128 stands for zero in the data rows.
Some points, each followed by its number:
[159  49 111 114 156 101 140 164 193 124 124 144  89 111 122 159 141 171
  87 148 110 182 153  58 110 123 119 130  53 168 201  98] 0
[116 127  56  94 127 196 126 162 118  75 158 144 130  87  94 102 185 143
  99 127 148  80 146 191 199 148 114 162 120  89  83 105] 1
[153 151 103 169 151 124 141 103  71  65 119  83  96 163 115  58 107 162
 203 160 135  82 102 168 142 123 128 161 198  69  71 188] 2
[127 110 138 125 129 141  64 130 194 162 101 109 101  73  66 170 207  92
 104 162 131  78 154  96 167 166  44 178  55 155 165 115] 3
[107 121 127 124 193 131 166 134 114 147 138 143 171 187 197 150 110 102
  78  54 141 127 191 149 104 134 131  51 112 156 148  61] 4
[169 148 186 121 120 117  49 140 164 143  76  90  94 107  60 167 168  73
 108 171 169 129 108  73 166  99  69 180  97 133 153 162] 5
[168 129 170 122 162 124  60 125 190 131  81  99  92 109  62 162 173  87
 113 189 124 129 126  68 164 132  62 177  64 137 162 143] 6
[117 101  86 128 251 146  79  56  30 145 208  91 132  91 159 123 142 119
 110 102 181 188 128 155 181 130 122 123 143 115 158 147] 7
[146 153 104 175 169 124 152  89  58  64 134  76  87 168 136  57  95 160
 204 163 116  93 116 160 132 130 135 154 199  77  75 187] 8
[ 85  45 187 163 236 142 139  54 143 153 114 206 159 255 138 113  76  97
 194  55  83  84 208 168  72 211 139  62 113  51  75 124] 9
[124  89  86 140 255 148  65  43  18 142 205  77 120  88 157 123 148 113
 116 105 191 190 136 152 191 138 116 125 140 109 170 152] 10
[128 101  87 128 252 152  64  53  34 139 185  88 120  96 149 130 153 112
 112 100 189 181 131 150 188 133 118 128 145 117 163 148] 11
[ 40 175  83  52  48 144 199 127 111 136 194 177 203 126 185  97  94 181
 109  73 113 162  55 177 106 122 179 141 176 171  80 111] 12
[ 77 173 101 101  66 156 190 103  81 110 180 136 173 159 176  80  75 173
 154 110 117 141  58 152 122 161 166 143 149 154  81 136] 13
[159 157 116 129  66 140 120  95  85   0 104 108 112 197 114  96 185  78
 171 127 141  66 144 200 188  83 182 145 119  95 141 131] 14
[ 42 153 114  94 127 135 211 126 115 150 190 162 229 177 214 111  55 171
 113  54  88 126 116 180  67 171 169  77 116 179  88  88] 15
[156 140 157 202 110  84 107  78 115 191  90  76  86  70 116 112 101 100
 190 181 114 129 135  90  94  72 136 149 152 135 149 179] 16
[ 52 116 107  97  71  91 204 159 153 133 144 195 124  90 189 145 108 201
 103 160  40 205 111 126  39 124 191  76 112 204 158  92] 17
[114  65 150 119 118  63 169 187 166 141 155 143 111 108 170 171 105 151
  78 154  87 208 162  84  64 143 171  85  80 169 209  66] 18
[ 99 185 142 180 116  53 164  84 107  97  81 154 180 188 238  83  72 203
 201 135  53 186 149 101  65 143 152  52  95 182 160  99] 19
[180 137 174 194 125 107  93 110 115 175  62  88  87 104 104 140 113  74
 154 166 152 138 130  80 114  78 116 130 158 100 146 182] 20
[166 107 168 166 102  88  87 122 140 172  86  79  97  66  79 120 130  87
 169 183 151 127 120  90 129  68 106 172 124 119 162 187] 21
[128 114 135 124 126 143  74 132 181 150 105 107 105  82  72 157 194 101
 112 160 135  78 144 105 167 165  52 178  70 145 153 122] 22
[195 140 189 176 160  92  70 103 141 163  96  88 101 103 101 176 123  46
 116 177 143 164 133  45 133  56 109 139 104 125 163 163] 23
[197 129 187 184 156  45 102 151 141 167 115  84 121  79 137 159  90  90
 125 160 148 154 166  36  93  83 143 102 119 129 200 131] 24
[ 70 166  81  63  89 157 166 103 143 167 201 183 171  69 162 128  90 159
 104 132  76 139  44 143 109  27 199 145 176 163  95 141] 25
[124 142 108 164 152 120 185 112  76  58 142 108 100 175 153  67  76 188
 169 158  96 120 107 153 117 167 139 145 161  88  80 163] 26
[170 134 163 214 116  78  91  73 117 202  79  64  73  59 104 116 106  85
 196 190 122 130 142  82  99  55 130 155 155 130 158 186] 27
[134 156  99 181 175 119 172  89  55  54 141  92  86 180 146  57  77 176
 193 160  92 108 120 158 122 147 135 153 187  82  74 179] 28
[153 152 114 178 164 120 141  90  64  80 124  73  85 158 130  67  99 146
 201 165 122  96 118 149 130 118 134 152 198  80  86 190] 29
New points follow, each followed by the numbers of its three nearest points above by angle, nearest first.
[168 117 177 174  94  85  79 117 132 178  81  69 101  61  74 115 129  75
 179 186 157 118 116  95 132  62 104 176 135 111 156 198] 21 27 20
[ 98  50 189 167 218 116 144  70 140 165 113 202 148 255 131 129  91  76
 172  67  88  98 200 156  78 152 157  57 144  70  89 121] 9 4 15
[103 151  28 140 165 174 178 127  78  74 180 152 125 111 133  92 148 152
  88 158  83 110 173 196 163 147 165 141 104  85  64  90] 1 26 28
[117  58 154 122 108  52 166 195 173 137 155 138 100  97 163 174 104 157
  80 168  81 220 159  75  60 143 175  92  77 167 218  73] 18 0 17
[116 136  55  98 129 189 127 158 115  77 166 134 128  78  96 104 185 141
  96 145 136  78 148 186 194 144 118 168 111  99  88 105] 1 14 22
[114 133  51  85 120 197 125 167 113  69 165 133 132  73  94  96 185 148
  98 134 150  73 139 196 202 138 120 171 125  96  83 109] 1 14 22
[156 152 119 128  73 140 114 100  98   0 104 108 111 181 108 105 187  79
 163 131 140  67 145 188 186  91 166 149 112 101 144 130] 14 2 1
[100 134 133 121 194 140 179 140 110 170 126 140 191 200 208 148 111  92
  70  24 159  99 195 157  98 148 124  26 109 163 142  64] 4 15 9
[107  49 192 173 224 122 128  63 143 171 105 190 141 255 116 131 101  65
 176  73  97  84 205 151  93 154 141  69 133  65  93 126] 9 4 15
[116 125  63  90 119 180 130 171 119  77 164 133 128  75 101 105 175 148
  97 139 143  90 142 180 185 138 127 162 119 103  99 106] 1 14 22
[113 138  43  93 130 196 136 162 106  65 173 137 132  80 100  95 182 150
  94 142 137  77 146 198 197 144 127 166 119  93  78 103] 1 14 2
[ 84  52 185 166 235 143 140  50 144 146 114 202 156 255 145 115  75 106
 198  58  70  92 211 167  67 224 134  59 103  54  79 125] 9 4 15
[107 189  92  82  67 195 156  56  55 112 192 105 160 136 173  77  88 147
 170  97 175 125  42 146 185 141 177 160 139 157 101 133] 13 12 25
[ 63 126 116  92  81  90 190 175 158 124 161 193 148  99 177 149 117 169
  89 119  60 194 115 136  51 131 180  81 145 188 134  90] 17 18 12
[ 61 175  88  92  57 164 206 101  74 103 193 144 182 167 186  68  68 189
 159 101 111 138  50 165 122 173 175 143 152 158  71 131] 13 12 15
[186 144 180 184 112 105  85 112 112 166  60  76  88 102 102 136 112  70
 164 168 158 132 119  81 116  66 125 137 165 105 152 192] 20 27 21
[116  67 141 118 110  69 163 191 165 129 157 138 104  95 155 164 113 156
  82 165  88 203 157  89  76 143 169 100  82 159 202  77] 18 0 17
[152  48 101 106 149 117 138 151 185 120 117 143  72 110 118 151 144 174
 104 153 117 186 143  65 121 120 121 143  52 173 199 106] 0 18 6
